J812: [ 14  -3 -29  27   5 -39]
J13: [-81  27   4  44  -2 -20]
J338: [-106  -14    8   54   -5  -29]
J675: [ 49  12 -14 -68   3  -5]
J346: [  2   2  13   2   2 -38]
J649: [-18  62 -33 -37 -24  23]
J795: [ 16  16 -34 -34 -34  16]
J756: [-54   4 -85  25  10 -18]
J839: [13 30 13  3 13 23]
J217: [-80  34 -45  -8 -48  19]
J502: [ 49  11  37  10 -33 -15]
howmany J812: [27]  1
howmany J839: [13]  3
howmany J795: [-34]  3
howmany J649: [23]  1
howmany J346: [2]  4
howmany J217: [-80]  1

J330: [-29  50  70  51 -18  30 -15  60  93  68  30 -18 -29  31  56  34 -57 -69
 -18  30  68]
J485: [-36 -40 -44  45 -24 -39 -31 -53  -6  57 -33  69  48  54 -37  41  21 -25
  51  55 -62]
J81: [-36 -40  -5  45 -24 -39 -31 -53  -6  57 -33  69  48  54 -37  41  21 -25
  51  55  34]
J731: [-38 -25 -19  34 -65 -35 -25 -13 -19  64 -13  13 -19  65 -13  46 -14 -21
 -19 -14 -14]
J693: [ 50  22  42  58 -51  55  37  50  50  54  31 -62 -28  55  37  55 -17  50
  21  50  55]
howmany J693: [50]  5
howmany J693: [55]  4
howmany J330: [30]  3
howmany J731: [-25]  2
howmany J731: [-18]  0
howmany J81: [-6]  1
howmany J81: [48]  1

J642: [-57 -10  -3 -10  20  20   6   2   8 -26 -57 -58 -57  56]
J861: [  5 -21  24  20 -41   5  14  -4   5 -25  -3 -17   8 -47]
J961: [-13  57  -3 -10 -12  20   6   2   8 -26   9  -6  -5  -9]
J4: [  0  12  27  -8 -10   6  10   0   0  -2   9   0   2  27]
howmany J4: [0]  4
howmany J642: [-57]  3
howmany J642: [56]  1

J490: [-10  10 -34  -2 -46 -49 -33 -29 -55 -15 -46  -2 -40  15  -9 -56 -26  -2
   0 -82  39  16]
J651: [-33  45 -51  27   5 -55   2 -43 -40   3 -75 -14   0 -32 -21 -10  -8  -2
 -12 -85 -28  24]
J16: [-10   0 -34  -2 -26 -49 -33 -29 -55 -15 -46  -2 -40  15  -9 -56 -26  -2
   0 -82 -36  12]
J673: [-13 -26 -23  60  46   0  22 -15  22   8 -31 -26  22  60   4  41   2   1
 -26 -12  27  17]
J500: [-10  10 -34  -2  -8 -25 -33 -29 -55 -15  21  -2  -3  15  -9 -56  21  -2
   0 -82 -36  12]
howmany J16: [-1]  0
howmany J673: [-25]  0
howmany J490: [-27]  0
howmany J16: [-40]  1
howmany J673: [22]  3

J113: [ -50   42   36   56  -25    1  -80  -38  -52   29   44   25   11  -48
   10   45   47    4   15  -40   13   15  -46  -53   30  -42 -114    1
   -7  -31  -16   27   22  -82  -54   77    7   -2   -8  -38  -80   13]
J302: [  57  -54  -54  -71   65   14  -74   14  -28  -77   87  -78 -108   49
   27  -18  -21  -40   46   70   93  -66  -59  -21  -21  -54  -57  -31
    8   19  -54  -74   -4  -13  -21  -21   41   20  -20  -48  -13   46]
J133: [  8  84  22  42  -3 -23 -54 -63 -16  -2  75 -52  36 -17  -8  20  43   6
  33  26 -18  27 -22  43  61 -27  12  37  27 -54  44  36 -36 -10 -47  -9
 -72   0  15   2  -8  50]
J784: [-66   9 100 -37   0  -8  44  48 -10 101 101  44  -3  46 -47  33  44 -23
  42  54  64 -20  44  13   9   7  44   9   6 101 -71 -76 -15  44  37 101
  44 -34 -40 -90  56  30]
J239: [-50  42  36  56 -25 -71 -80 -38  44  29  44  25  11 -48  12 102  47   4
  15 -40  13  15 -46   6  30 -71  44   9   6   5 -71 -60 -15  45  37  25
  63 -34 -71 -90  56  30]
J464: [-50  42  36  56 -25   1 -80 -38 -52  29  44  25  11 -48  12   9  47   4
  15 -40  13  15 -46   6  30 -54  16   8  59 -46  44  43 -10 -93 -58  41
 -41  37 -17  51 -79 -48]
howmany J784: [44]  7
howmany J133: [-54]  2
howmany J302: [-54]  4
howmany J784: [101]  4
howmany J784: [9]  3
howmany J239: [44]  3

J156: [-75  20 -75 -39  31  45]
J27: [ -30   26 -100   25   58   26]
J307: [ 21 -77 -77  21  -9  21]
J108: [-52 -59  27 -92 -71 -31]
howmany J27: [26]  2
howmany J27: [-29]  0
howmany J307: [21]  3

J489: [ 32 -13 -21 -21   3  -2 -19  27  19 -23 -46   4 -34  -9 -29 -40  17 -33
 -18  14 -25 -46 -28   4 -11  30  -8 -33 -43 -26 -32  -5  13  28 -12  22
  -9  13 -11 -12  23  -7 -48 -46 -54 -51 -45  12 -17  15  16 -44 -10 -18
  11 -47]
J565: [-51  -4   8  13 -16 -26   3 -49 -44  13  30 -18  22  -8   1  28 -32  23
   3 -28  16  39   8 -30   9 -43  -3  19  19  20  24 -11 -35 -52   2 -53
  -7 -30   1  -8 -49   0  35  29  42  42  42 -39   3 -24 -25  34  -4   4
 -30  32]
J809: [ -9 -14  -3 -35 -20  10 -12  -8   7  10  -7 -26 -16  17  18 -14  11   2
   6 -26 -33 -12 -18   7 -32  -1   9 -33  10 -32 -29  -5  13 -11   0  21
  16 -19  -3 -20  14 -25 -26 -31   4 -12 -19  17   3 -33 -11   7  -5   9
 -10  -1]
J332: [ 21  33   2   6  -2  55  22  36  36  -2  26  23  11  -1  54  10 -15 -19
  -2  19  -9 -16  52  50 -24 -15  -2  26  47   0   5  13  21  51 -23  52
  -6  24 -18 -18  37  -2  30  55 -18  -6 -26  41  -3  -2 -18 -20   8  -7
  25  15]
J456: [ -3   9 -27  36  14 -26  -1   3 -28 -54 -11  30   2 -65 -44  -4 -59 -46
 -47  28 -18 -20  23 -22  19 -34 -61  13 -34  28  24 -17 -46  15 -42 -47
 -67  17 -34  27 -40  12  28  49 -47 -16 -12 -44 -41  32 -18 -59 -19 -55
  -1 -27]
J184: [ 32 -13 -12 -19 -19  -3 -19  27  18 -24 -46   5 -34 -11 -19 -40  17 -33
 -19  16 -25 -46 -28   3  -9  30  -9 -33 -45 -25 -31  -5  11  28 -12  20
 -11  14 -11 -12  22  -6 -47 -45 -55 -51 -44  11 -18  17 -12 -45 -10 -20
  12 -48]
J320: [ -12   20  -48  -35  -24   64   -3   22   20 -105    7   -1  -26  -60
   62  -26  -92  -94  -60  -12  -71  -83   64   53 -102  -91 -105    8
   51  -47  -36  -25  -14   56 -104   53  -71   -1  -93   54   20  -69
   19   76  -62  -61 -105   31  -60  -56 -102  -95  -36  -71   -1  -16]
J278: [ 47 -34 -23 -26   7   5 -21  41  32 -25 -13   8 -42  -5 -31 -49  30 -38
 -17  21 -29 -57 -34 -34 -14  45  -4 -41 -51 -34 -41  -2  24  42 -10  38
  -5  21 -10 -13  38  -7 -61 -60 -65 -64 -57 -56 -17  22  25 -53  -9 -34
  20 -57]
J201: [ 44 -15 -20 -26   6   3 -21  37  30 -19 -54   5 -35  -1 -29 -47  33 -32
 -14 -34 -26 -52 -35  10 -12  46   0 -41 -48 -33 -40  -1  24  37  -6  36
  -1  18  -6 -15  37  -6 -60 -61 -59 -59 -51  23 -14  20  27 -46  -7 -13
  18 -53]
howmany J332: [-17]  0
howmany J278: [-33]  0
howmany J809: [-33]  3
howmany J184: [-12]  4

J252: [ 52 -18 -18  31  52 -16 -15  51  52 -16 -17 -19  50  28  52 -17  32 -57
 -17  60 -72 -17  30  50  31 -17 -67 -56]
J391: [ 34 -22 -22  25 -53 -22 -21 -49  35 -21 -20 -21  34  26  33 -22  34 -22
 -21 -53 -61  34  26 -22  25 -22  34  66]
J305: [ 60  -4  -4  10  51  -4  -3  50  59  -5  -4  -6  59  10  59  -4  12 -59
  -4  52 -75  -5  11  48  11  -4 -66 -59]
J52: [-27  38  38 -53  34  37  38  33 -27  39  38  40 -26 -50 -26  38 -50 -46
  36  34  45  38 -51  35 -50  38  40 -46]
J366: [-24 -48 -50  59  43 -47 -45  39 -23 -48 -47 -49 -22  55 -23 -47  58 -47
 -47  55  36 -49  57  40  58 -48  35 -46]
J619: [ 44  43  43 -56 -37  43  43 -35  44  45  46  46  45 -53  44  43 -55  37
  43 -48 -67  45 -53 -32 -54  44 -58  37]
J504: [-24 -48 -50  59  43 -47 -45  39 -23 -48 -47 -49 -22  58 -23  58  58 -47
 -47  55  36 -49  57  40  58  39 -68  58]
J567: [ 67 -15 -14  31  28 -15 -14  26  65 -16 -15 -15  67  28  66 -15  31 -33
 -14  30  64  29 -42  34 -42  29  56 -40]
J358: [ 67 -15 -14  31  28 -15 -14  26  65 -16 -15 -15  67  28  66 -15  31 -33
 -14  30 -91 -14  30  26  30 -15 -78 -31]
J987: [ 45  39  40 -54 -41  39  39 -38  44  40  38  33  44 -51  46  40 -52  46
  37 -52 -70 -27  39 -44  41 -26 -50  56]
J39: [ 45  39  40 -54 -41  39  39 -38  44  40  38  40  44 -51  46  40 -52  46
  37 -52 -70  40 -52 -36 -53  40 -60  45]
howmany J391: [35]  1
howmany J619: [43]  6
howmany J504: [58]  5

J585: [ 30 -59 -76  65 -91]
J702: [ 71 -68 -53 -68  28]
J538: [-49  44 -52 -49 -69]
howmany J538: [-52]  1
howmany J702: [-68]  2
howmany J702: [71]  1

J97: [ -18  -27  -22  -42   15   20    0  -42   35   13  -42   22   32  -70
   30   36   41    8  -22  -22  -43   20  -33   13  -14   31  -34  -22
  -25  -10   -7  -33   59   21  -44    0  -36  -42   51  -48   20  -26
   15   47  -33 -108  -52  -38  -37    7   -8   33   -1   15  -25   21
   33]
J523: [  21  -27  -11  -24   -2   20    0  -42   35   13    4   22   32  -70
   30   36   41    8   26  -12   -2    8  -33   13  -19   31  -34  -22
   -8  -10   -7   23   59   21  -44    0  -36  -41   51  -48  -29  -34
  -20   47  -33 -108  -52  -38  -37    7  -20  -16   -1   15  -25    5
   33]
J160: [ 14 -19 -28 -26  36  -4  36 -62  40  28  34  17  10 -42  17  27  89   6
  39  -5  52 -15 -43  33 -41 -12   6  -6   3 -22 -54 -15  88 -16 -33  36
 -69 -34  28 -31 -25 -34  62  18   2 -53 -84 -44 -11   0 -21   4 -35  -4
  -9  38  77]
howmany J97: [13]  2
howmany J97: [20]  3
howmany J97: [-42]  4
howmany J523: [-35]  0
howmany J97: [-23]  0
howmany J160: [-41]  1
howmany J97: [33]  2

J536: [ 27  -8 -24   0  25  -8   3 -22   4  -6  -8 -22  23 -11  -4  -3 -10  15
   0   5  10  10   9  -1   0  36  10 -26  13  10 -70  -8  -1   6 -25 -33
  -2]
J348: [ 40 -10 -14   1  27  -8   3  -6   2  -6  -7 -32  22  -7  -3  -2  -2 -32
   1   1   7   7   6   0  -1  24  30 -21   8   5 -42  14  -3   8 -16 -15
  -8]
J193: [-24  10  -9   0  -4  -2  -1 -13   2   0   8  18   0  -3   0  -1 -13   2
  -2  -2   3   2   3   8 -22   8  -1  -2   2   8 -22   8   8  -5 -11 -12
   0]
J291: [ -77    1  -45   -2  -10   -4   -1  -37    4   -4   -5   -8    9  -10
    1   -1   31   19   -4   -6   13    9   16   -4    0   32   17    4
   -4   46 -103  -35   -7  -10  -46  -27   -4]
J322: [-101   14  -44    1  -17   -2   -3  -32    4   -3    5    4    5  -10
    2   -1  -22   13   -5   -8   12    7   16   -2  -23   24    1  -23
  -10   -1  -93  -21  -13  -17  -50  -15    5]
howmany J348: [-14]  1
howmany J536: [10]  4
howmany J193: [8]  6
howmany J322: [5]  3
howmany J291: [-5]  1
howmany J348: [30]  1
howmany J193: [-2]  4

J143: [ 60 -12 -31  -2  21  34 -14 -32  11   8]
J524: [-17  77  77  55   7  19  28  47 -46 -46]
J280: [ 40 -24 -32 -68 -18  21 -47 -69 -32  49]
J868: [-28 -21  -2 -45   7 -15 -62 -37 -71 -62]
J983: [-25   8 -13 -51  -6   1 -32  -6 -37 -75]
J631: [-58  20 -15 -30 -68 -33  18  37  -5 -50]
J723: [-31  -1  -6  32  19  14 -34  -7 -41 -38]
J404: [-49  25  41  76  42  -7  79  99  62   4]
J911: [ -52 -108  -92  -88  -52  -58  -88  -88  -52  -14]
howmany J524: [-47]  0
howmany J911: [-52]  3

J244: [-3 -4 -3  4 -3 -3  4]
J984: [ -2 -59  82   0 -59 -58  -2]
J407: [  0 -58  -3   0   0   0   0]
howmany J407: [-3]  1
howmany J407: [1]  0
howmany J244: [-3]  4
howmany J984: [-59]  2
howmany J984: [-58]  1
howmany J407: [0]  5

